In the rows, zero is written as 128.
Each named turn below is shown by a few rows before and after it. Which turns, in which order, take the first row of each later pair to the second? The first pair is answered.
Demod (before => after):
[143 149 134 148 117 165 109 133 144 132  81  97 160 123 123 146 123  96
 146  94 139 141 177 138 105 159 105 135 158 132 164 124 135 128 135 157
 125 151  85 103 109 150 188 140] => [141 152 126 140 106 165 106 130 145 123  88  93 164 118 121 151 121  96
 157  94 130 141 167 137  90 133  96 121 169 139 160 124 123 135 129 144
 119 164  94 110 123 156 179 127]
[118 106  98 139 145 155  96  93 100 102 179  73 118 174 129 130 158 156
 142 129 100  87 113 194  90  71 147 150 171 153 148 140 125 181  88 136
 110 169 115 133 184 141 130  92] => [118 107 144 142 170 155 128  91 113 171 105 123 104 182 144  94 167 150
  96 113 125 114 152 200 126 171 182 159 141 136 143 165 199 121 124 175
 139 104  89  87 116 101 153 157]
[154 118 159 110 125 150 104 163 119  94 120 137 106 148  95 108 115 122
 133 109 114 107 110 142 121 111 124 159 131 144 152 134 110 124 111 160
 108 166  99 134 183 136 134 121] => [150 105 164 112 144 152 116 159 118 113 118 145 106 149 102 106 110 123
 109 112 117 115 124 161 134 140 136 164 116 145 151 136 141 116 116 173
 110 150  82 125 163 128 141 139]
Zak (before => after):
[ 90  75  67 202 186 131 159  94  98  99 186 109 131 110 144 139 150 153
  91 141  97 170 166 141 169 166 142 144 148 119 178 136 104 162 134 106
 102 133 130 114 123 100  86 185] => [102  62  57 206 160 135 163  88 108 101 168  86 136 107 146 146 164 158
  96 143 110 151 142 155 152 164 129 117 175 109 168 127 113 168 108 110
 103 153 134 119 150 134  91 178]
[134 138 134 147 142 111 127 142 104 153 136 136 102 119  79 143 154 137
 119 124 110 127 124 136 124 124 113 160 133 102 147 144 116 141 137  97
 139 118 121 161  90 147  78 106] => [131 139 138 149 139 105 134 136 109 152 147 136 114 103  83 154 156 153
 114 121 110 134 130 140 133 121 116 150 136 101 140 139 119 143 135  90
 148 108 127 153  86 144  77 107]
[150 135 114 132  70  59 130 116 160 122  88 137 137  49 141 115 217 145
 133 155 161 140 102 121  88 179  80  80 164 112  83 169 151 144 109 183
 155  96 140 128 124 141 119 126] => [159 148 116 122  64  77 111 131 172 131  65 158 109  83 129  87 220 119
 133 143 143 125 102 119  91 198  91 106 162 119  98 188 159 141 105 185
 147 112 126 136 116 143 129  96]
[142 150 129 148 140 118  89 121 107 134 148 129  73 156 116 119 158 150
 105 131  95  90 133 153 143 154 136 181 135 136 139 120 140 135 108 108
 112 183 141 135 121 133 110 129] => [129 152 128 153 151 116  96 123 102 137 151 133  81 158 113 129 147 159
 103 141  92 109 139 152 148 144 138 189 126 138 131 122 126 135 128 108
 116 170 145 131 108 116 106 132]
vemav (before => after):
[ 94 106 125 125 189 146 130 129 112 122 163 111 138 118 126 157  88 153
  91 130 124 132 163 159 151 104 143 173 109 136 121 107 136 130 130 107
 108  98 129 123 109 113 120 195] => [103 105 117 114 172 142 149 114 135 112 136  94 165  89 129 176  96 137
 113 131 148 143 145 140 150 103 139 132 111 140 111  85 123  99 130 130
 108  90 138 105 130 114 136 197]
[108  97  82 134 107  79 160 163 111  92 149 111 108  92 134 147 175 173
 131 150 142 111 114 141 107 110 124 110 162  57 105 153 119 150  83  80
 150 142 171 144 144 124 131 148] => [ 93  94  91 137 150 116 128 167 116 111 153 126  72 140 126 108 142 175
 103 151 118  92 154 160 128 140 160 183 134  66 124 148 149 138  93  96
 135 137 120 154 131 109 135 167]
[118  97 130 119 153 112 147 124 110  99 193 114 154 120 126 158  98 150
 110 138 115 149 149 122 135 100 111 144  99 141 123 106  93 147 146 120
 122 110 139 126 112 104 112 135] => [115 103 128 119 160 114 143 130 112 101 187 114 152 131 119 150  95 139
 114 141 114 147 156 118 139 105 117 136  89 139 131  98  99 143 143 124
 116 105 127 122 107 103 115 128]

(2 to 3 turns a pair)
[114 121 114 130 140 149 151 128 150 127 118 113 143 104 148 137 135 157
  95 130 148 136 126 141 121 151 155  97 149 109 106 111 175 120  84 162
 121 106 110 125 140 127 149 190] => [109 113 120 142 152 153 132 136 139 133 135 131 114 131 137 117 133 169
  75 138 137 127 145 161 131 149 160 126 144 101 115 130 182 136  91 148
 127 111 101 132 128 121 140 188] : vemav vemav vemav
[124 127 123 174  81 134 168 146 131 113 131  87 115 151 116 165 110 151
 175 111 134  97 159 186 147  86 169 112 178 137  91  88 171 100  90 191
 118 145 145 155 183 184 169 151] => [113 125 125 201  88 132 154 153 109 126 159 108  85 170 104 139 120 177
 159 119 113  86 170 195 146  86 170 152 179 116  97 120 170 124  98 157
 125 162 152 167 155 185 149 144] : vemav vemav
[147 102 150 140 101 147 164 100 185 133 122  84  98 117 139 169 180  95
 106 120 145 147  98 138 113 144  98 104 135 106 109 115 157 108  99 116
 172 118 127 140 172 169 131 132] => [140 114 153 121 125 165 145 109 185 158 110 111  61 162 124 127 151  84
  92 112 121 141 125 131 119 172 126 163 116 116 140 113 168 102 109 130
 161 119  80 140 152 147 133 120] : vemav Zak vemav
[113 112 104 115 163 144 138 136 132  91 166 112 163  97 143 150  86 132
 148 145 139 140 147 127 153  69 133 113 109 161 124  81 101 117 121 135
  94 123 144 119 156 126 126 143] => [134 125 101 120 127 156 122 138 159 103 125  98 130 121 139 133 109 102
 152 119 131 108 125 130 131  84 128 112 140 158 119  85 112 126  91 142
  87 156 112 147 195 161 151 117] : Zak Zak
[124 125 103 139 100 122  98 136 121  81 181 120 121 132 117 142 153 130
 163 134 105 105  84 111 100  74  79 121 159 123 140 129  87 183 104  93
 117 167 149 175 183 166 102  75] => [113 118 131 143 176 158  96 143 128 150 135 160  72 195 110  78 133 137
 102 119  99 106 160 137 151 170 146 207 111 119 158 135 173 134 135 139
 121 116  75 145 119 113 127 146] : vemav Demod
[104 136 144 127  84 179 129 106 135 108 141 109 110 148 119 147 136 102
 109  95  59 118 115  99 111 133 119 164 162 144 120 173 101 136 131 120
 111 130 100 146 145 108 180 121] => [104 134 150 122  98 185 141 105 144 124 113 112 105 149 128 151 128  92
 107  88  64 128 122 104 119 152 131 161 151 153 116 168 118 100 134 148
 115 108  87 129 139 105 192 138] : vemav Demod Demod
[100 110 126 113 165 150 147 130 131 130 121 141 135 133 124 124  72 104
 161 133 117 202 117  99 163 143 116 149  92 216 163 123 108  98 162 173
 100  46  64  87  97 110 155 128] => [105 119 127 136 126 136 116 146 102  95 175 155 110 140 105 118  91 116
 175 134  81 187 103  94 131  95  76 168 114 200 170 164  72 162 154 107
 103 112 101 124  96 127 111  71] : Demod vemav vemav
[113  97 107 121 129 157 122 125 140 109 113 101 123 106 124 140 115 131
 117 121 125 114 130 156 114 108 146 120 122 120 124 107 139 147  68 147
 117 165 108 125 188 171 159 157] => [117 107 117 130 129 163 106 140 124 114 120 126  88 134 110 102 118 134
 111 119 103 108 138 155 109 121 140 166 128 116 141 144 142 163  81 122
 126 182 101 143 164 170 135 129] : vemav vemav Zak
[ 90 166 116 158 116  88 157 125 100 106  92 119 159 122 156 156 158 147
 130 129 146 100 142 140  92 129 141 114 108 115 153 168  87 148 181 149
 163 111 134 141  89 119 141 183] => [ 75 160 111 148 137 116 142 129 111 121  76 122 133 157 151 132 146 139
 114 126 131  78 157 158 105 147 167 145 109 121 161 159 108 141 164 163
 154 113  93 148 114 121 160 197] : Zak vemav vemav
[130 133 133 109 167 139 126 130 134 133 112 133 126 136 118 110  98 125
 112 133 130 132 172 122 153 139 158 147  86 152 150 121 125 116 157 157
 131 103 125 121  83  88 130 140] => [125 117 128 124 156 112 145 118 122 112 147 114 162  92 128 152 116 152
 118 140 150 153 147 128 144 101 132  97 106 138 117 117 113 127 145 133
 149 100 170 115  98 100 118 161] : Zak vemav
[109 120 117 154 146 128 140 113 108 122 153 115 117 123 126 144 135 184
  95 142 117 139 124 152 131 111 135 114 140 108 118 127 146 144  96 114
 158 121 135 118 132 140 107 150] => [125 137 112 129 134 153 127 122 145 139  99 115 101 148 129 123 132 139
 105 122 117 123 120 144 133 141 152 126 141 114 128 122 157 122  82 144
 137 132  92 125 166 152 137 133] : Zak Zak vemav
[157 138 170 126  96 111 112 151 131 176 117 158  90 144 147  99 157 116
 119 122 126 139 129 110 121 167 128 127 115 134 105 136 170 127 155 131
 164 131 117 136 100 125 127 137] => [152 143 126  96 110 141  96 145 164 149 125 131 103 150 144 105 114  99
 143 114 118 118 125 100 125 132 139 132 114 169 120  81 137 129 131 156
 133 154  83 151 162 133 146 113] : Demod vemav vemav
[117 115  99 126 152 136 134 115 141 125 154 102 156 134 128 149 124 136
 121 135 146 120 139 150 144 109 144 134 120 138 122 100 137 110 106 142
 120 112 122 121 160 121 135 163] => [120 129 131 138 137 118 164 116 133 150 128 123 157 121 142 151 144 125
 114 128 157 145 136 143 143 138 133 109 117 121 120 133 156  96 128 140
 138  90 140 101 119 116 131 175] : vemav Demod
[148 139 175 127 202 126 165 131 163 171  61 150 126 133 153 109 134 132
 140 133 126 128 147 169 160 172 146 163  79 137 161 108 140  95 143 163
 134  79 110  90  98  79 157 161] => [173 155 179 126 131  95 188 125 172 148  40 118 162  87 169 143 175 122
 173 131 153 131  86 151 128 139 109  80 124 127 133 118 119  98 118 151
 153  93 151  95 131 119 162 137] : vemav Zak
[107 114 119 134 176 143 135 120 125 122 164 119 140 132 137 135 103 149
 122 139 147 135 147 125 152 110 139 137 104 141 128  83 120 113 133 134
 110 107 106 106 132  94 128 176] => [130 116 134 143 122 128 161 111 142 135 130 109 156 100 151 160 141 141
 141 132 172 134 109 111 132 123 115  78 136 129  99  98 124  99 119 138
 130 105 127 105 148 127 136 172] : vemav Demod Zak
[161 160 149 117  94 113 127 128 132 144 103 142  82 170 110 102 122  83
 124 103 113 134  97 116  92 148 111 153 125 114 141 173 119 155 169 128
 136 157 141 136 110 125 117 105] => [132 142 143 130 110  91 153 121 108 115 157 122 145 108 123 168 127 130
 123 140 152 160  95 124 101 109  98 106 127 106 105 144 103 160 171 107
 144 129 193 105 108 119  98 156] : Zak Zak Zak
[144 124 140 146  80 116 136 121 132 137 105 126 124 119 141 136 184 128
 141 115 142 133  98 135 114 149 107  90 167 103 104 162 147 139 125 113
 153 124 155 126 135 157 136 113] => [147 131 137 130 103 134 124 132 138 150  87 152  89 163 124  93 162 112
 127 102 123 124 120 133 120 174 128 143 150 116 126 173 157 132 143 130
 144 128 114 137 122 141 134 101] : Zak vemav
